First come named turns, each shown by rows before and after it. For each pair of rows after them, which turns, in which order, take the first row to the second? The first pair is done for you.
turn Y:
[ 10.8 -15.9  -8.1  -6.4   9.6   8.7  -3.9 -14.1   2.5  -4.9   3.4  -9.1
  14.9  12.5   4.2  -6.5  -4.7  17.0 -11.5 -29.6   3.5  -6.4] |-> [  1.5  21.2  -0.5  -5.2  -3.4   7.9  16.7 -10.2  12.8  10.3  21.3  10.7
   6.2   2.9  10.0   7.1 -10.2   0.2  -6.1 -14.0   3.1 -18.8]
[ 18.2 -40.7   0.8   1.2  21.0   0.3  -6.2  24.4 -25.0 -19.6 -12.6   2.3
   9.4  17.8  -3.8  -5.7   9.6   7.4  -3.2 -12.6   1.8  -7.2] |-> [  8.5 -12.5  10.8  -9.9  11.5   5.9  10.5  -4.7  -5.4  -7.6  18.1   5.8
  19.3  30.3  19.7   1.6   5.5   9.9   0.5 -36.5  -0.6 -25.9]
[-22.7  -9.5 -13.3   1.6 -21.9   1.3   7.6 -29.5  -5.1   8.8  10.1   6.9
 -10.1   1.4  -3.9  12.0  -2.4 -10.3  -1.4  22.1  17.0  -6.5] |-> [-18.7 -19.7 -16.5   5.5 -18.5  -0.1   1.1 -20.7 -10.9   4.4  -2.7   6.2
 -11.7  -0.4 -10.4   8.7  -0.4  -9.3  -3.8  28.2  18.3   1.3]
turn V:
[  6.6   2.5  21.1   1.8  -5.1  -1.5  -2.2  10.1   8.4 -18.1 -16.2   0.3
 -12.0  33.9  -4.4  17.7  17.8 -24.0  -1.5   9.2   3.5 -15.4] |-> [ 10.4  -9.1  21.4  -1.5  -0.4   0.8  -6.7   1.8  11.6 -20.8  -9.3  -6.2
  -2.0  38.9   3.0  15.9  14.7 -12.4  -0.5 -16.0   6.4 -15.3]
[-22.2 -19.4   6.9  10.5  -1.8   6.7   8.6 -14.7 -12.2 -17.8 -12.8 -19.2
   4.9   1.6  -3.6  10.0  27.7 -11.6   0.5  19.8 -15.9  15.9] |-> [-16.0 -35.0   4.0   3.3   6.4   4.0  -0.8 -23.1  -9.3 -24.3   3.9 -24.9
  15.6  -3.0   6.7  10.1  22.1   0.3   6.4 -13.1  -8.9   8.9]
[-15.5  12.1  -1.6 -17.0   9.8  15.2 -12.6 -24.5  -9.6 -15.9   3.3   1.5
  10.5  34.3  24.4  22.5  24.1   8.3 -13.7 -12.9   4.5   7.4] |-> [-10.3  13.2  -5.9 -19.2  20.6   3.0 -14.3  -7.9 -11.8 -17.3  23.9  10.1
  12.8   2.8  25.8  30.4  12.8   0.2  -4.0 -28.8  14.2  -1.6]
[-18.3  31.6 -18.3 -23.3   1.4   0.2  23.7  -8.8  -0.7  19.8   6.0   0.3
   8.5  -8.2  34.8  13.7  -8.3  17.4  -1.6   7.4   1.0  -8.9] |-> [-17.5  30.2 -16.6 -22.5   0.2   0.2  22.9 -10.4  -0.6  22.7   3.3   0.4
   7.7  -3.4  35.4  11.6  -8.0  19.1  -4.0  14.0  -2.6  -5.2]
turn X:
[  3.5 -28.8  -8.3   9.6   5.1  -5.8  -5.2  10.3 -15.3 -24.2 -43.9   0.3
 -16.9 -20.4 -27.0 -23.9  -1.4  -8.8  -3.7  29.3   5.1  13.6] |-> [-15.0  29.7   3.9   5.9 -13.8  -2.9  23.7   1.1   1.8  -2.9 -14.5  22.3
 -23.1 -23.7 -12.9  -4.2  -5.0 -30.7   2.3  42.4   1.2  -8.0]
[  0.5 -12.6   0.3   1.1  10.0  -1.7  -7.7  11.1 -11.6  -6.8   4.5  -7.4
  -0.8 -13.6  -3.1   0.6  -4.1  -6.5  -1.1   1.6   3.1   0.2] |-> [-2.3 -5.4  2.3  4.1  3.6 -1.9 -1.6 12.3 -9.9 -2.6 -1.5 -3.7 -5.6 -8.6
 -4.6  2.3  0.0 -9.5 -3.7 18.7 -2.8  4.5]
[ -0.9 -11.6   4.0  -9.1   4.5  -0.4  -2.0 -11.4   6.6   1.0  -1.2   0.2
  14.0  16.3   3.7  -5.6  -4.1  21.4  -8.6 -27.5  -2.0   2.9] |-> [ -5.9  -8.5   1.9  -2.1  -4.2   3.5   0.2  -7.5   5.1   1.7 -20.9  -1.7
   6.0  26.9  -6.4  -8.0   3.8  17.0 -13.9  -3.0  -8.7  11.9]
Now pairs of rows:
Between the rows of a pair lie two turns.
[ -1.8   6.9  -3.6  -6.3 -13.0   3.6   5.1  -1.0   3.4  -0.6  19.2  27.0
   6.3  -6.8   1.1   6.6  -4.5 -18.3  -1.7  -7.9  -8.4  -3.4] |-> [  7.4 -25.5 -13.2  -4.4  -3.0   3.3  -9.2   2.4  -6.5 -15.6  -0.3  14.1
   7.8  -3.7  -8.3  -5.9   1.1  -4.6  -4.0 -11.0  -6.1  11.3] -> Y Y
[ 26.1 -38.8   8.5  -0.6  -0.2  39.9   2.1   2.2   0.2 -14.7  22.7 -14.0
  13.1  34.5 -11.9  20.8 -26.0   6.0  -9.1  -7.8  -2.3  20.1] |-> [ 24.3 -15.0   4.2   5.9  -1.7  24.2  10.8  36.2  -6.2  -4.9  27.3   9.9
  -3.6  -5.2 -24.2  35.1 -29.9 -23.1  -2.4  23.4   3.3  16.4] -> V V
[  8.8  10.9   2.8   8.0 -10.8 -20.3   5.9  26.7 -15.2   3.3  24.9   9.4
   1.0  -9.9   1.0   8.7  -3.5  -4.8   8.2  -4.3   3.4 -17.6] |-> [  6.6  14.2   7.2   3.9 -11.5 -18.8  10.3  15.1  -9.4   4.6  30.1   6.1
   6.1  -0.4  10.8  10.0  -5.1   0.3   7.6 -11.0   0.1 -21.9] -> V X
[ -5.5   6.2  -1.7 -15.4  -4.8   9.9   8.3 -26.7  18.5   8.7  13.6 -11.6
  10.7  21.9  13.4  -9.4   3.0   9.3   4.1 -28.2   2.3  -6.9] |-> [-10.7  32.6  -3.2  -5.8  -9.7  -2.5  19.0   9.0   8.5  17.3  13.4  13.5
 -11.9 -12.1  -2.1   4.0   1.1 -23.6   8.8  12.7   4.1  -8.0] -> V V
[ -7.3  -2.4   6.3  -9.8  -4.8  10.1   4.1 -27.7  12.3   3.8   3.6 -10.1
   7.6  25.5  13.8  -2.0   0.3   9.5 -12.1 -10.1   0.8  -2.9] |-> [  7.9 -33.3  -5.8  -4.0  12.2   1.1 -16.4  -3.9  -4.9  -9.8 -10.7 -12.8
   4.7   3.0  -1.3 -10.0   0.4  11.1  -8.0 -11.6   6.8   8.9] -> V X
[-17.9  -7.7  10.5 -10.9   0.7   9.3  -2.6   4.8   8.2   3.6   2.2   7.0
 -23.4  14.5 -14.2  -1.1   1.9  17.8 -22.8  17.2 -10.9 -26.0] |-> [ -8.2 -20.2   4.6 -14.9  10.7   4.2 -11.3   3.9   8.3  -2.8  13.9   4.3
 -16.1   4.5 -10.6  -1.9  -2.2  24.4 -19.5 -10.4  -3.4 -32.1] -> X X
[ -5.0  12.9   7.4  -2.4  -4.7   2.0  10.3 -11.5   7.4   1.4  19.4   2.5
  13.2  -0.3  12.1   5.6  -2.0  -4.9   3.7 -24.7   6.0 -20.5] |-> [-10.8  14.9   7.2   9.8 -16.3   8.0  13.2  -1.7  -0.1   4.8 -15.5   1.0
   0.3  13.6  -4.1   1.9  11.4 -10.6  -4.4  22.0  -2.4   0.0] -> Y V
[ -3.0   7.0 -11.2   4.4   1.5  -6.3   7.6   8.5  -5.6  -7.9  15.4  27.1
 -12.1 -35.1 -16.6   2.0   2.7  -8.3 -10.8  10.6   3.7  -3.3] |-> [ -4.2 -13.5  -9.2   7.8  -7.8   9.2   1.3 -16.7  -6.0 -15.7 -14.9   3.9
  -6.2  13.6 -15.2 -13.6  16.9  12.7 -24.2  14.1  -5.4  14.5] -> V Y
[ -4.0  12.7  -2.8  12.4  14.4  -3.1  -0.5  20.4  -2.7  -4.1 -10.3  20.6
 -10.3  -7.3  -7.8 -11.6   8.8 -13.8 -27.1   2.2  -3.1   2.0] |-> [  2.3  -7.2  -5.4   8.3  24.1  -4.5 -11.6  14.0  -5.3 -10.1 -10.2  11.0
  -2.4  -7.1  -5.6 -14.1   7.5  -2.5 -28.8 -17.9  -2.5   3.2] -> Y V
[-17.7 -24.4 -13.9   2.6  -7.9  -4.1 -21.8 -34.8  -9.6  -2.4  -8.9  -1.0
  10.1  38.8  -5.3 -23.3  -7.6  -0.3  14.6   0.3   2.8  -0.9] |-> [-29.2   7.1  -7.5   8.2 -20.0  -4.7  -4.0 -28.5  -6.1  10.2  -8.1  14.8
  -2.8  31.6  -6.9 -15.7  -8.2 -17.2  15.1  30.3  -1.7  -4.4] -> X Y
[ -0.3  13.1   6.4 -15.9   2.5   6.4   3.8 -32.7  13.7  -4.3  -0.3  -7.4
  12.3  27.7   9.6  -3.7   7.7  16.5  -3.6 -13.4  -9.2  -7.0] |-> [ -7.7  39.0   9.3 -11.9  -5.6   3.0  15.9 -18.2  14.4   5.7   7.7   7.4
  -0.8  13.7   5.8   6.4   4.9  -1.5   1.7   9.0  -9.7 -12.3] -> X Y
[  4.1  -6.4  -4.9 -11.0   6.0  -3.9   4.6  -4.7  -2.8   7.2  -2.1   0.9
  -5.5   5.3   1.7  -5.6  -1.2   6.1  -6.0 -14.1   0.8  -5.5] |-> [-0.5  2.7 -0.7 -6.6 -1.7 -0.5 12.3 -3.9 -4.5 14.3 -7.9  5.3 -9.8  9.9
 -2.6 -2.3  2.7  3.9 -8.8  1.7 -4.2 -2.5] -> X X
[ 33.2 -13.0  -3.7   5.5  28.2 -14.3  -0.2  16.9 -26.1  -1.3 -17.5 -11.2
   2.7 -11.6  -9.4  11.2  14.6  -3.6  24.5  -6.4  -3.3   8.8] |-> [ 20.6  24.7   9.0  -5.2  15.4  -8.5  22.4  -7.2  -4.8  11.8  15.0  -1.8
   7.6  -2.0  12.9  24.6   8.7  -3.1  27.6 -24.4  -5.0 -15.2] -> Y Y
[ -5.6  21.7  16.5  12.3 -16.5 -17.8  18.0  14.6 -13.1   5.8  -7.3  16.0
  -9.0 -11.3  -8.4  15.3  -1.8 -15.9  -0.5  35.7 -11.1  11.6] |-> [  4.0 -20.5  18.0  -0.3  -6.9  -1.7  -1.3 -30.2  -5.4 -11.0  -8.9 -15.5
  18.5  26.6  10.6  -2.4  -1.4  24.6  -7.1 -26.8  -9.3  14.3] -> Y Y
[-13.0  27.8  18.7   0.1 -20.1  13.6   3.2 -14.9  10.1   4.3  -7.4   8.3
 -15.8   9.2   9.6   7.0   8.2 -16.2  -7.4  19.6 -13.5 -14.8] |-> [ -7.7  31.1  15.5  -4.9 -11.3   2.9   2.1  -6.8  11.7   4.7  14.5  17.6
 -13.1 -17.1  12.4  14.8  -0.3 -24.0  -0.6   6.2  -2.0 -23.4] -> Y X
[ -9.9   5.5   4.5   6.9 -12.2   5.4   6.7 -17.1   0.8  -0.6 -17.2  -7.1
  -0.5  31.3  -0.4   1.9   9.8   3.9  -2.8  14.0  -7.3   7.7] |-> [ -9.9  27.6   7.1  -1.4  -8.4  -4.6  14.5  -9.3   7.3   5.7  16.6  10.6
   0.7   1.2   9.2  12.8  -2.0  -9.2   9.1  -6.1   3.5 -13.4] -> V Y
[ -2.4  15.0   5.0  -3.3 -13.2   7.5  18.5  -4.5   6.7   3.1   4.7   7.6
  -1.5  16.8   0.6   4.2  -0.6  -3.2  -2.9  15.2  -8.7  -1.2] |-> [  7.3 -13.8  -1.9   0.7  -3.7   7.2   1.6   0.8  -1.4  -8.2 -16.1  -3.9
   1.1  21.9 -10.6  -4.0   3.6   8.0  -5.7  11.1  -8.0  12.7] -> Y Y
[ -6.8 -16.0  16.7 -13.7  30.2  13.5   0.7 -20.6   5.8  11.3  -1.3   6.7
   5.3   7.8   0.6 -17.9   2.9  19.0   3.6 -30.1  -1.9 -23.5] |-> [-21.5   4.9  22.1 -11.4  15.8  20.2  11.5 -26.8  10.2  18.6  -8.5  11.7
  -1.5  22.7   0.2 -15.9   7.5  14.7  -1.5  -5.0  -9.3 -24.4] -> X Y
[ -2.3  29.2  -0.8   7.4  -6.0 -15.9  12.5   1.1   0.3   5.1  18.1   4.3
 -10.8  -7.6   3.3   8.2  -1.5 -14.7  12.1  11.6  -7.3  -2.0] |-> [  1.2  18.3   1.3  -2.4  -1.2 -10.8   9.0 -19.2   7.4   1.1  25.3  -7.5
   4.1   6.4  16.1   5.9  -4.3   1.6  11.4 -22.6  -5.6  -6.2] -> V X
[ -3.9  -8.1  -5.0  -9.1  19.7  -9.4 -19.7   9.0  11.1  -4.9  17.2   8.0
  16.4   7.0   3.5   2.5  -6.0   2.7  17.3 -20.6  16.8   2.3] |-> [ -5.6  -1.9  -6.2  -1.3  17.2 -12.3 -19.8  28.4   4.6  -2.5   9.7  14.5
   6.1  -4.8  -5.8   8.2  -6.2 -11.6  19.1   3.8  16.2   5.7] -> V X
[  8.0   3.6  -6.5  -8.4   6.1  -8.6  -5.2   4.5  21.0  -9.6  13.0  -0.9
   9.4  -8.6  21.6  -7.1   7.4   0.7 -10.7 -24.4  -0.5   6.4] |-> [ -2.9  22.7  -3.7  -4.2  -4.9  -7.2   6.3  15.8  19.9  -1.3   1.1   8.5
  -4.4  -7.0  13.5  -3.6  14.4 -15.4 -11.6  10.8  -6.6   9.2] -> Y V
[ -1.2 -32.7  -5.9   4.3   0.2   4.4 -18.4  -2.1  -8.3  -8.5 -24.3 -12.9
   3.2  14.8  -9.8  -8.4   8.5  11.3  -8.3   5.9  -4.5  21.3] |-> [-10.5  -5.2   0.4   7.4 -14.2   6.0  -1.0   2.4  -4.3   2.0 -26.2  -3.9
 -10.2  20.4  -9.1  -1.0  10.4  -0.2  -8.7  31.7 -11.4  23.2] -> X Y
[-10.1  28.7   7.1  -5.8 -15.9   6.4  19.2 -18.7  14.3  12.1  11.7   7.6
   1.5  15.1   9.3  11.4  -0.7  -4.4   0.3   3.4  -6.9  -9.5] |-> [  8.3 -14.2  -5.0 -10.8   5.4   4.2  -4.4 -18.1   6.3  -6.7  10.4  -9.9
  13.9  11.9   8.1  -2.8  -5.5  18.4   1.9 -37.0   2.5  -6.0] -> V X
